In the rows, zero is written as 128.
The rows of Z fall into several groups, and each row is roughly a mix of its group's hidden directions.
Z, 110 rows:
[98 147 169 120 161 115 116 140 147 104 80]
[72 155 153 119 123 106 153 169 127 148 124]
[88 160 170 106 134 119 145 161 138 160 111]
[81 152 161 110 124 114 150 168 136 148 99]
[108 145 73 112 142 140 155 105 104 169 126]
[114 149 110 79 96 150 141 168 129 155 107]
[126 147 88 104 89 112 114 131 175 156 113]
[117 183 115 126 172 158 129 137 164 133 143]
[117 167 121 122 156 152 126 128 99 115 188]
[98 151 110 115 96 109 123 153 159 175 101]
[185 138 112 136 152 166 159 124 153 135 148]
[102 150 157 144 111 135 113 185 98 142 153]
[146 75 96 147 170 141 109 139 110 149 138]
[158 150 114 138 98 164 136 139 164 175 144]
[108 111 75 110 135 90 136 85 122 134 107]
[83 141 144 137 120 79 103 128 139 173 131]
[132 146 119 73 140 107 125 68 141 125 126]
[115 97 128 135 174 103 109 96 144 118 174]
[120 163 133 113 119 117 121 170 108 176 166]
[133 98 163 152 118 171 141 165 146 159 144]
[119 104 129 103 130 119 118 83 145 154 71]
[142 156 186 131 149 144 104 144 145 101 157]
[175 119 102 103 139 144 164 150 154 137 164]
[83 157 137 105 121 105 131 163 138 168 100]
[147 88 117 112 150 133 101 122 109 87 174]
[85 131 102 141 118 122 160 149 129 118 185]
[128 160 159 162 119 99 129 130 152 177 155]
[142 160 150 88 164 130 105 103 143 157 160]
[124 135 139 111 125 179 156 128 124 67 117]
[157 160 146 150 124 143 153 164 90 160 149]
[71 117 145 133 99 124 99 121 88 101 129]
[143 115 178 157 110 135 151 105 144 83 147]
[150 115 129 169 133 129 107 84 120 130 183]
[120 120 66 116 119 161 133 156 148 154 105]
[88 126 70 121 134 134 119 152 135 172 125]
[177 131 117 80 118 132 167 105 118 124 102]
[137 91 140 140 91 141 147 178 111 151 156]
[101 113 142 177 175 139 124 153 121 127 161]
[97 120 133 143 88 165 129 163 84 148 128]
[98 129 136 135 143 147 176 155 116 103 177]
[132 145 109 153 154 141 130 121 110 89 189]
[106 106 120 76 108 87 113 95 115 135 107]
[132 115 101 128 192 98 126 118 160 125 154]
[134 106 146 169 146 101 106 82 125 100 100]
[183 99 129 100 124 142 131 102 164 154 112]
[120 139 128 189 133 151 128 183 115 119 128]
[114 186 110 151 158 120 102 111 149 105 108]
[146 144 114 71 124 100 134 76 137 130 115]
[154 145 146 169 113 146 123 160 125 151 179]
[157 139 95 103 172 159 126 143 92 144 149]
[89 141 130 135 152 171 115 148 129 120 182]
[170 113 121 144 106 104 119 93 114 75 139]
[100 143 115 117 122 158 100 147 165 130 183]
[152 147 133 179 82 125 146 143 118 153 158]
[150 109 139 148 153 199 150 141 120 135 128]
[122 163 116 114 156 146 141 64 135 103 138]
[140 142 111 181 123 154 136 87 122 123 171]
[157 141 92 97 107 127 99 110 172 153 112]
[134 101 158 189 110 109 92 142 133 132 138]
[137 153 155 134 90 151 138 86 155 164 106]
[128 167 182 108 101 129 110 136 141 167 137]
[165 113 121 138 177 145 132 89 160 100 120]
[157 107 176 143 139 103 97 154 165 115 117]
[92 151 114 68 115 119 134 142 118 163 147]
[89 127 148 110 127 74 96 143 125 149 99]
[100 162 142 130 95 82 132 158 123 162 108]
[170 160 119 160 107 172 132 144 143 96 127]
[97 148 187 130 152 133 126 122 144 167 150]
[119 150 140 90 153 140 151 90 87 118 96]
[90 132 99 135 95 101 163 154 131 98 158]
[153 150 200 134 120 108 142 122 113 106 125]
[162 107 138 137 152 172 102 84 153 141 137]
[83 167 141 91 130 143 118 127 153 169 131]
[152 117 134 128 85 182 157 163 118 118 135]
[151 168 127 72 143 138 124 149 137 163 106]
[160 72 154 146 103 130 151 128 92 122 120]
[114 104 114 165 150 83 126 167 130 100 104]
[160 128 69 120 98 142 110 119 164 149 124]
[125 131 172 163 95 163 117 135 136 138 83]
[161 140 111 111 157 136 163 145 160 167 95]
[113 187 118 131 120 130 159 145 113 103 170]
[145 116 139 154 103 152 100 83 120 153 171]
[180 139 143 103 145 143 109 84 150 120 155]
[106 90 139 128 84 133 108 121 79 99 136]
[182 166 135 132 101 111 148 151 91 123 139]
[181 105 158 135 101 129 147 114 158 154 103]
[167 112 135 152 97 117 107 129 130 128 190]
[133 177 121 114 92 146 152 171 120 154 109]
[149 90 129 149 133 153 108 69 135 100 136]
[172 61 103 119 123 145 134 128 134 114 119]
[152 97 90 150 122 127 81 87 133 138 113]
[123 163 131 116 167 101 134 72 104 113 123]
[115 145 147 100 186 93 104 120 149 118 110]
[117 94 83 169 104 104 149 151 113 129 108]
[162 77 118 129 168 118 146 112 130 110 164]
[110 111 135 158 178 117 97 90 142 100 140]
[174 146 112 125 79 154 126 132 153 108 97]
[119 97 141 113 181 151 165 135 92 132 113]
[139 97 135 157 145 76 128 133 152 159 93]
[113 92 164 141 138 144 137 96 153 76 134]
[97 100 146 158 161 155 116 146 132 127 178]
[100 91 149 132 163 136 93 96 167 128 120]
[113 174 131 61 133 139 147 119 123 115 135]
[111 133 140 149 116 152 151 193 101 155 126]
[141 104 120 98 130 167 140 121 169 89 95]
[175 78 138 133 85 120 152 142 117 137 121]
[98 158 126 96 157 70 106 132 124 144 137]
[124 168 171 170 106 129 128 122 146 90 143]
[133 106 110 154 97 135 120 88 177 115 160]
[97 118 88 108 164 152 107 140 131 172 109]
One row of each group comes first, with its name. Which group is each row after those in?
[158 78 115 100 153 133 105 136 116 98 162]	F
[142 121 110 172 156 154 138 173 128 105 162]	Y
[132 140 79 125 155 126 118 148 80 160 155]	E

[137 163 115 69 146 148 127 141 157 161 131]	E
[124 133 94 118 150 121 142 92 138 184 94]	F
[105 98 112 125 148 169 88 126 158 90 132]	Y
[126 140 130 198 164 113 110 105 139 125 144]	F
[165 149 152 139 164 131 146 154 177 125 105]	F
[114 83 96 171 97 126 136 129 123 93 107]	E
[123 133 163 110 152 183 146 146 156 154 105]	E
[124 142 156 101 164 185 134 123 131 94 111]	F
[92 100 139 141 158 98 88 96 150 129 148]	Y
[121 92 133 141 174 121 113 94 133 105 174]	Y
[157 131 144 108 100 120 100 109 129 160 185]	F
